Each row has a name. Each question is about the rows just above it.

Vasu: [176 115 131 137]
zagev: [164 120 117 134]
vuget: [138 192 134 156]
Lirom: [212  94 176 141]
Mig: [164 121 134 163]
fule: [189 113 150 135]
zurav: [ 78 156 117 134]
Rup: [138 131 125 123]
Zezas: [130 156 113  97]
budav: [139 125 127  71]
ker: [117 156 114  97]
Sanif: [ 90 142  75 114]
After [ 78 156], its row goes on with
[117 134]
After [142  75], its row goes on with
[114]
After [164 120], its row goes on with
[117 134]
After [156 113], its row goes on with
[97]
The rest of the row after [138 131]:
[125 123]
After [117 156 114], its row goes on with
[97]

Lirom: [104 162 180 206]
fule: [100 151 146  99]
Sanif: [182 161 180 121]
Vasu: [104 162 180 134]
vuget: [104 161  55 170]
zagev: [206 142  53 107]
Rup: [ 92 172 182 105]
ker: [205 106  54 155]
The rest of the row after [205 106  54]:
[155]
The rest of the row after [206 142]:
[ 53 107]
[206 142  53 107] is in which row?
zagev
After [161 180], its row goes on with
[121]

zagev: [138 169 210 141  64]
Vasu: [127 190 168 111 144]
zurav: [127 169 210 140 173]
Sanif: [138 169 210 140 172]
Go on from [210 141] to the end of its row.
[64]
The row with [127 190 168 111 144] is
Vasu

Mig: [103 177  99  81 128  99 138 191 170 103 151 130  98 102  80 167 114 112
 124  89 116  97 109  66 114 104 155 118 134 107 197 102 102 155 105 124
 156 127 188  94 167 143 205 129  95 108 113 115 138 108 111 162 186  92
 143]
vuget: [ 91 157  88  88 190 101  98 164  94  88 152 107 146 102  81 167 114 102
  89 116 101 138 115  94 143 108 124 172  79 148 100  69 118 114 162 105
 135 162 168  81 196  43 213 138 193 185 117 164 131 144 124 110  83  94
 153]
fule: [181 121 153 110 170 157 118 153 107  75 202  92 124  89 106 165 150 132
 159 107 152  95 113 170 115 126 137 171  79 148 100 100 102 156 141 126
 134 162 124 142 160 166 158 116 127  56 140 177 113  88 151 169 186 108
  62]
Go on from [102  80 167 114] to the end of its row.
[112 124  89 116  97 109  66 114 104 155 118 134 107 197 102 102 155 105
 124 156 127 188  94 167 143 205 129  95 108 113 115 138 108 111 162 186
  92 143]
After [172  79 148 100], its row goes on with
[ 69 118 114 162 105 135 162 168  81 196  43 213 138 193 185 117 164 131
 144 124 110  83  94 153]
After [135 162], its row goes on with
[168  81 196  43 213 138 193 185 117 164 131 144 124 110  83  94 153]
The rest of the row after [102 155]:
[105 124 156 127 188  94 167 143 205 129  95 108 113 115 138 108 111 162
 186  92 143]

Vasu: [183 194 118 102 163 150 134 142  79 125 102]
Zezas: [183 132 114 116  77  78 108  97 177 104 151]
Sanif: [183 121 181 134 113 140 157  96 177 150 152]
zagev: [183 131  85 116  77 150 134 142  80 142  67]
budav: [182 131  85 116 164 149 157  96 177 149 137]
After [183 131  85 116], its row goes on with
[ 77 150 134 142  80 142  67]
After [ 77 150], its row goes on with
[134 142  80 142  67]
Go on from [ 78 108  97 177 104] to the end of its row.
[151]
Go on from [150 134 142  79] to the end of its row.
[125 102]
The rest of the row after [157  96 177 149]:
[137]
After [177 150], its row goes on with
[152]
Go on from [181 134] to the end of its row.
[113 140 157  96 177 150 152]

Mig: [125 116 125 143 123 127 124 128 127 135 133 125 152 128 125 123 135 127
 121 117 127 124 127 119 117 127 127 116 133 133 128 127]
fule: [129 135 121 133 126 119 111 120 129 128 130 117 210 127 125 124 127 128
 118 138 137 125 131 127 120 132 131 121 139 125 120 133]
Vasu: [115 129 130 136 130 126 123 131 136 135 126 123 155 131 137 133 126 132
 122 144 125 140 122 134 123 124 133 118 116 130 131 124]
budav: [125 134 126 123 121 128 130 132 115 123 133 132 127 117 119 129 130 134
 134 131 136 121 133 129 123 123 133 118 116 130 132 133]
zurav: [130 130 134 129 131 136 132 127 131 120 127 122 115 123 123 121 127 122
 131 112 133 115 138 123 120 128 138 126 118 126 127 133]
Zezas: [135 123 120 134 130 120 123 128 125 134 131 132 157 135 136 131 128 124
 127 124 122 145 121 133 137 131 121 132 143 132 128 120]
Rup: [132 124 127 129 131 127 129 127 127 121 133 127 129 123 132 125 125 126
 132 131 128 131 128 130 127 127 128 126 128 132 127 125]
Lirom: [130 128 133 122 132 136 128 130 133 119 128 121 133 125 125 121 128 126
 132 132 133 118 138 125 115 129 138 129 120 127 130 132]
After [123 123 133 118 116], its row goes on with
[130 132 133]
Go on from [126 132 132] to the end of its row.
[133 118 138 125 115 129 138 129 120 127 130 132]
Go on from [123 121 127] to the end of its row.
[122 131 112 133 115 138 123 120 128 138 126 118 126 127 133]
The rest of the row after [120 132]:
[131 121 139 125 120 133]

zurav: [ 60 121  49  94  95 178 161 182 173  96 165  87 125 176 198 192 128 130
 137 160 131 125 108 120]
Zezas: [ 60 121  49  94  95 178 161 182 173  96 165  87 122 120 166 157 110 120
 124 125 118 134 101 163]
Sanif: [ 60 121  49  94  95 178 161 182 173  96 112  87 122 115 166 157 110 120
 124 125 117 134 101 163]
The rest of the row after [ 87 125 176 198]:
[192 128 130 137 160 131 125 108 120]
Go on from [125 117] to the end of its row.
[134 101 163]

budav: [144 142 135 168 114 101  69 147 111 104  89  89 141 130 124 107 119 132
 172 144 118 129 140  99]
Lirom: [144 142 135 168 115 101  69 147 111 104  89  89 141 130 124 107 119 132
 186 144 117 129 140  99]
vuget: [144 142 135 168 115 101  69 147 111 104  89  89 141 130 124 107 119 132
 186 144 118 129 140  99]
After [132 186 144 117], its row goes on with
[129 140  99]
Go on from [186 144 118 129] to the end of its row.
[140  99]
Go on from [114 101  69 147] to the end of its row.
[111 104  89  89 141 130 124 107 119 132 172 144 118 129 140  99]

Lirom: [157  92 182  61]
Mig: [127 139 167 109]
Vasu: [ 91 162  87 166]
fule: [127 139 166  87]
zurav: [156 140 167 109]
After [ 92 182], its row goes on with
[61]
Go on from [156 140 167] to the end of its row.
[109]
The rest of the row after [127 139 167]:
[109]
Go on from [162  87] to the end of its row.
[166]

zurav: [123  41 106 120]
Mig: [117  41 106 121]
zagev: [124  65  62 127]
Sanif: [ 73 175  95 175]
ker: [ 93 154  54 161]
Rup: [ 79  80 185 146]
Lirom: [124  65  61 127]
After [124  65  61], its row goes on with
[127]
Go on from [ 73 175  95] to the end of its row.
[175]

Mig: [102  95 171 167  91 156  60  92 106 149  94  60 124 190  88  73 110 156
 123 174 105 160 119  96 152 168 189 156 194  53 179 129 187 151  70 127
 127  50 158 180 205 129 107 156 137 134 200 128 151  70 104 167 134 142
  63  59  93]
Rup: [ 74 117 100 139 143 102 135 118 139 149 142 156 103 134 119 116  72 167
 108  92 142 118 105 143 130 136  92  89  88 117 113 144 127 110 146 159
  75 159 132  70  90  75 131 179 141  91 108 110  94 146 134 143 138 143
 120 152 106]
Lirom: [183 139 160 119 100 155  60 138 113 108 103  98 156 122 137 140 185  89
 149 172  66 138 151 111 126 119 164 178 171 139 142 103 130 152 109  70
 188  96 124 207 165 188 102  75 116 171 147 147 172 109  82 112 118 113
 137  69 149]
Zezas: [182 139 108  96 143 155 135 139 116 149 113  87 147  80 137 140 178  83
 144 115 113 109 149 143 110  94  95 132  95 139  93 112  84 121 146  97
 162 159 104 127 173  94 125 179 114 148  79 140 133 146 122  92 117 109
 137 152 149]
Sanif: [ 75  94 147 167 112  78 120  92 116 149 114  87 110 190  88  74  79 167
 112 141 142 150 108 109 152 168 160 123 161  57 169 144 187 135  89 159
  94  79 158 128 173  94 125 179 141 109 187 116 123  89 134 167 138 143
  67 102  88]
fule: [183 139 159 118 100 155  60 139 114 108 103  99 155 121 136 140 187  89
 149 173  65 138 152 111 127 120 165 179 170 139 143 102 129 151 108  70
 188  95 124 207 165 188 101  76 116 171 147 148 172 109  82 112 119 113
 136  69 149]
budav: [155 129 152 128 107 137  82 129 117 120 109 102 143 135 127 127 159 110
 139 160  89 138 141 114 131 130 158 161 162 123 145 113 139 144 109  94
 162  99 130 181 161 163 110 102 122 153 151 140 157 109  98 125 123 121
 123  84 135]
The rest of the row after [128 173  94 125 179]:
[141 109 187 116 123  89 134 167 138 143  67 102  88]
After [116 149 114  87], its row goes on with
[110 190  88  74  79 167 112 141 142 150 108 109 152 168 160 123 161  57
 169 144 187 135  89 159  94  79 158 128 173  94 125 179 141 109 187 116
 123  89 134 167 138 143  67 102  88]
After [103 134 119], its row goes on with
[116  72 167 108  92 142 118 105 143 130 136  92  89  88 117 113 144 127
 110 146 159  75 159 132  70  90  75 131 179 141  91 108 110  94 146 134
 143 138 143 120 152 106]
The rest of the row after [150 108 109 152]:
[168 160 123 161  57 169 144 187 135  89 159  94  79 158 128 173  94 125
 179 141 109 187 116 123  89 134 167 138 143  67 102  88]

Sanif: [ 92 199 161  57 170 103 113 114  91 141 106 207 141 124 108 146 169 163
 119  73]
Mig: [132 171 160 127 148 142 103 122 127 114 109 150 142 162 170 144 106 135
 103 152]
fule: [150 118 128 139 135 147 113 127 108  98 157 153 131 118 143 115 118 172
 135 151]
Rup: [160 108 144 118  84 151 113 114  92 146  94 116 135 135 129 118 106 110
  93 107]
Lirom: [114 113 139 120 134 115 112 127 108  98 117 117 149 127 129 129 127 142
 121 130]
vuget: [ 92 199 161  57 170 103 162 157  47 141 106 207 141 124 108 146 169 163
 152 135]
Vasu: [123 137 124 109 136 142 147 130 106 137 118 196 128 124 145 156 124 145
 110  92]
zagev: [108 142 145 107 137  63 168 202 136  98 120  36 104 127  87 164 145 106
  92 152]
zurav: [132 121 114 119 124 108 123 125 145 145  94 114 133 135 130 141 130  97
 131 114]
ker: [139 119 142 122 140 118 122 134 145 146 143 145 132 125 107 143 119 121
 147 122]
After [113 127], its row goes on with
[108  98 157 153 131 118 143 115 118 172 135 151]
Go on from [145  94] to the end of its row.
[114 133 135 130 141 130  97 131 114]
After [ 92 146], its row goes on with
[ 94 116 135 135 129 118 106 110  93 107]
The rest of the row after [114  92]:
[146  94 116 135 135 129 118 106 110  93 107]
After [113 127 108  98], its row goes on with
[157 153 131 118 143 115 118 172 135 151]

Rup: [ 52 109 128 187 102 174 119  75 133 123 116 110 148 110 139  70  80 152
  90 110 145 113 114  86 124 128 175 135 154 156 115 123 120 196 104 137
 120 149 127]
Lirom: [ 55 113 126 193 102 183 126  69 131 117 112  95 148 111 139  59  80 160
  89 109 153 105 116  90 116 126 159 125 130 143 148 103 109 185 118 118
 115 135 125]
fule: [ 55 113 126 193 102 183 126  69 131 117 112  95 148 111 139  59  80 160
  89 109 153 105 116  90 116 126 159 114 158  78 147 103 112 185 127 114
 117  77 139]
The rest of the row after [125 130 143 148]:
[103 109 185 118 118 115 135 125]
The rest of the row after [147 103]:
[112 185 127 114 117  77 139]
Go on from [114 158  78] to the end of its row.
[147 103 112 185 127 114 117  77 139]
After [156 115 123 120], its row goes on with
[196 104 137 120 149 127]
Where do [ 52 109 128 187 102 174 119  75 133 123 116 110 148 110 139  70  80 152
  90 110 145 113 114  86 124 128 175 135 154 156 115 123 120 196 104 137
 120 149 127] appear?
Rup

zurav: [103  73 143  66 196 146  70 114]
ker: [108 169 138 176 127 158 126 105]
vuget: [128  96 101 107  99 123 108 112]
Lirom: [ 85 129 120 153 179  71 164 167]
zagev: [170 165 128 162 182 165 182 129]
Sanif: [153 115 108 162 183 113  91  97]
fule: [162 115 108 162 183 113  91  97]
Vasu: [ 90 169 137 176 158 161 121  41]
The rest of the row after [176 158]:
[161 121  41]
Go on from [169 138 176] to the end of its row.
[127 158 126 105]

Sanif: [ 85  75 100  78 193  73]
Rup: [200 124 153 171  98 149]
vuget: [109 156  54 112  97 110]
Zezas: [ 93 158 173 197 124  85]
Lirom: [172 122 187 188 110 132]
Vasu: [159  71  98 111  97 149]
budav: [190 185  80 182 168 189]
zagev: [ 86  75  61 153  71 147]
fule: [118 202 129  80  65 127]
ker: [ 93  53  94 161  95 183]
Mig: [193  54 156  81 188  66]
zurav: [199 124 153 171  67 138]
The rest of the row after [112  97]:
[110]
Go on from [124 153 171  67] to the end of its row.
[138]
Go on from [153  71] to the end of its row.
[147]
After [161  95], its row goes on with
[183]
The rest of the row after [86 75]:
[ 61 153  71 147]
The rest of the row after [199 124 153 171]:
[ 67 138]
The rest of the row after [171  67]:
[138]

Vasu: [ 95 131  75  93 179 178 172 107 143]
zagev: [ 85 128  82  97 182 182 166 121 150]
Mig: [169 155 164 167  70 128 135 122  69]
Sanif: [137 152 179 134 102 183 159 148  50]
Lirom: [ 92 154 120 146 149 212 175 141 112]
Rup: [161  96 114  63 101  45  81 119 148]
Zezas: [ 83  95 114  61 183 131 133 152 152]
zurav: [149 121 109 190 107  88  72 120 189]
ker: [140 168 114  62 101 183 175 116  66]
vuget: [157 117 132 190 107  87 100  77 185]
budav: [143 118 132 190 107  87  65 142 179]
After [114  61], its row goes on with
[183 131 133 152 152]
The rest of the row after [154 120 146 149]:
[212 175 141 112]
Go on from [107  88] to the end of its row.
[ 72 120 189]
After [118 132 190 107  87], its row goes on with
[ 65 142 179]
Go on from [114  62 101] to the end of its row.
[183 175 116  66]
Go on from [101 183] to the end of its row.
[175 116  66]

vuget: [145 116 133 136 111 167]
Lirom: [ 88 117 133 136 111 167]
Sanif: [104 194  39  47 174  53]
ker: [ 66 188 143  45  47  58]
zurav: [118 139  39  46  47 124]
After [194  39  47 174], its row goes on with
[53]
The rest of the row after [104 194  39  47]:
[174  53]
The rest of the row after [39 46]:
[ 47 124]
The rest of the row after [46 47]:
[124]

Zezas: [ 95  80 206 121 152 125 119 113 151]
Vasu: [ 94  80 206 121 151 125 119 113 151]
ker: [ 87 125 183 183  61 190 115  59 186]
Go on from [ 94  80 206 121] to the end of its row.
[151 125 119 113 151]
Go on from [151 125 119] to the end of its row.
[113 151]
After [95 80], its row goes on with
[206 121 152 125 119 113 151]

Zezas: [100  99 132 179 118 163 115 145  47  91 149 154 103 102 118 129  98 107
 148 111 110 152 138 129 125 138 117 126 162 134 148 119 138 131 176 109
 165 119 134 119 166 155 122  86 122 127 123 157  85 154  96 160 187 155
 119 138 136]
ker: [104 132 136 112 137 137  97 154 104 134 135 122  50 142 141 167  92 131
 128 154 167 184  81 135 119 133 129 164 128 155 140  65 121 107 148 133
 126 123 122 147 104 127 125 119  99 146 136 171 173 153 127 145 171 118
 115 138 137]
vuget: [123 158 163 128 125 147 110 133 117 105 119 130 107 131 136 157 117 105
 112 116 110 141 112 133 145 132 128 164 128 139 128 106 115 131 137 134
 120 127 124 161 116 110 126 106 109 139 122 121 153 129 135 132 152 118
 116 157  89]
fule: [ 86 130 137 112  89 137 111 101 117 104 119 130 101 109 134 139 132 136
 106 124 156 151 122 128 141 148 138 139 140 162 124 107 127 145 122 141
 131 109 116 153 110 145 104 113 125 143 104 144 125 148 127 121 125 136
 103 115 126]
Mig: [ 99 143 117 105 129 151 116 139 108  97 123 150  90  95 128 139 120  94
 124 110 141 102 127 100 159 119  84 107 135 171  89  68 116 122 148 135
 160 103 145 128 145 112 142  98 120 151  99 116 111 133 134 141 142 127
  77 113 114]
budav: [104 132 136 112  89 137  97 154 104 134 135 122  50 142 141 167  92 131
 128 154 167 184  81 135 119 133 129 164 128 155 140  65 121 107 148 133
 126 123 122 147 104 127 126 119  99 146 136 171 173 153 127 145 171 136
  82 138 137]
The rest of the row after [119 138 131 176 109]:
[165 119 134 119 166 155 122  86 122 127 123 157  85 154  96 160 187 155
 119 138 136]
Go on from [117 104 119 130] to the end of its row.
[101 109 134 139 132 136 106 124 156 151 122 128 141 148 138 139 140 162
 124 107 127 145 122 141 131 109 116 153 110 145 104 113 125 143 104 144
 125 148 127 121 125 136 103 115 126]
After [123 157], its row goes on with
[ 85 154  96 160 187 155 119 138 136]
The rest of the row after [120 127]:
[124 161 116 110 126 106 109 139 122 121 153 129 135 132 152 118 116 157
  89]
After [136 112  89 137], its row goes on with
[ 97 154 104 134 135 122  50 142 141 167  92 131 128 154 167 184  81 135
 119 133 129 164 128 155 140  65 121 107 148 133 126 123 122 147 104 127
 126 119  99 146 136 171 173 153 127 145 171 136  82 138 137]
The rest of the row after [118 116]:
[157  89]

budav: [143 147 155 132 137 132 107 149 127 115 127 124 113 114 140 161 127 116
 124]
vuget: [135 141 136 127 133 129 111 146 124 118 130 129 115 115 134 146 122 130
 130]
Sanif: [145 135 147 127 158 107  62 175 112 112 156 115 101 119 155 182 128 131
 138]
zurav: [120  99 115 127 144 132 103 146 129 131 154  89 137 122 130 178 136 113
 135]
fule: [120  99 115 127 144 132 103 146 124 118 131  90 147 125 118 182 112 102
 106]
Zezas: [118  78 138 132 144 155 117 144 138 139 150  81 144 122 121 189 130  99
 119]
Mig: [144 135 147 127 134 121 107 149 127 116 142 114 122 114 133 175 119 113
 115]
Go on from [147 125 118 182] to the end of its row.
[112 102 106]
Go on from [124 118 130] to the end of its row.
[129 115 115 134 146 122 130 130]
After [107 149 127 116], its row goes on with
[142 114 122 114 133 175 119 113 115]
After [118 131  90], its row goes on with
[147 125 118 182 112 102 106]
The rest of the row after [144 135 147 127]:
[134 121 107 149 127 116 142 114 122 114 133 175 119 113 115]
After [144 155 117 144 138], its row goes on with
[139 150  81 144 122 121 189 130  99 119]

fule: [ 66 152 119 139  81]
Zezas: [195 138 169  69 128]
zurav: [195 138 168  69 128]
Vasu: [194 138  96 159 103]
The row with [ 66 152 119 139  81] is
fule
The rest of the row after [138  96 159]:
[103]
Go on from [194 138] to the end of its row.
[ 96 159 103]

Mig: [134 116 136 118 133 112 130 147 125 136 111 123 152 101 127 140 124 131
 101]
zagev: [134 153 143 173 167 127 130 154 191 205 125 132 159  90  61 100 214  88
  90]
budav: [134 103 131 127 168 127 130 143 119 135 113 115 151 106 131 150 114 133
 106]
Zezas: [134 116 136 118 133 112 130 147 125 136 109 116 154 104 129 158 121 124
 104]
The rest of the row after [167 127 130]:
[154 191 205 125 132 159  90  61 100 214  88  90]
The rest of the row after [111 123 152]:
[101 127 140 124 131 101]
After [151 106 131 150 114], its row goes on with
[133 106]
After [100 214], its row goes on with
[88 90]

Lirom: [131 131 138 140 132 119 131 139 120 128]
Sanif: [123 122 126 115 128 130 109 113 158 136]
Mig: [123 123 126 124 128 125 123 139 119 114]
fule: [131 124 126 140 132 119 131 139 120 128]
budav: [130 130 126 124 127 126 131 131 120 129]
Rup: [123 123 126 139 129 130 110 123 140 130]
After [126 124 128], its row goes on with
[125 123 139 119 114]
The rest of the row after [130 110 123 140]:
[130]
Go on from [123 126 124] to the end of its row.
[128 125 123 139 119 114]
Go on from [126 124 128 125] to the end of its row.
[123 139 119 114]
Go on from [126 115 128 130] to the end of its row.
[109 113 158 136]
The rest of the row after [126 140]:
[132 119 131 139 120 128]
After [130 109], its row goes on with
[113 158 136]

Zezas: [148 130 131 137 125 104 144  93 125 103 135  72 140 129 110 116 121 149
 105 131 171 158]
fule: [141  92 158 100 165  93 134 122 101 141 150  68  92 139 141  91 117 189
 143 134 135 172]
vuget: [128 137  53 121 137 152 128 132 175 145 131 173 103 155 109  83 181  87
 122 122 130 111]
Rup: [136 138 139 134 116 120 122 141 119 110 117 124 138 133 123 153 115 128
 125 121 134 132]
Vasu: [118  72 155 106 142  96 123 146 109 141 149 122  95 144 148 100 117 182
 157 124 117 154]
ker: [136 133 132 133 117 116 124 138 117 110 122 118 134 137 120 139 122 134
 149 139  88 130]
zurav: [148 161 189 104 161 134 133 130 122 143 101  88 122 115 155 183  92  88
 122 132  91 132]
budav: [ 90  92 131 165  66 118 113 147 110  99 140 187 165 118 123 141 116 127
 127 118 136 110]
Lirom: [101  94  95 151 112 132 137  90 123 130 164 138 146 104 117  72 151 128
 110 146 155 122]
zagev: [149 165 158 115 166 142 144  92 125 145 115  68 131 101 140 147 114 129
 123 147 118 132]
Mig: [136 133 132 133 117 116 124 138 117 110 122 118 134 137 120  71 151 132
 122 121 142 137]
Sanif: [139 140 132 113 130 125 117 166 140 127 107 148 109 157 132 154 123 123
 144 110 109 127]
The rest of the row after [141  92 158 100 165]:
[ 93 134 122 101 141 150  68  92 139 141  91 117 189 143 134 135 172]
After [144  92 125], its row goes on with
[145 115  68 131 101 140 147 114 129 123 147 118 132]
Go on from [ 72 151] to the end of its row.
[128 110 146 155 122]
Go on from [ 87 122] to the end of its row.
[122 130 111]

Sanif: [177 191  57 165  89]
zurav: [109 108 163 100 150]
vuget: [160 191  56 119 100]
Rup: [171  36 174 162  63]
Go on from [163 100] to the end of its row.
[150]
The rest of the row after [191  57]:
[165  89]
The rest of the row after [171  36 174]:
[162  63]
Go on from [160 191] to the end of its row.
[ 56 119 100]

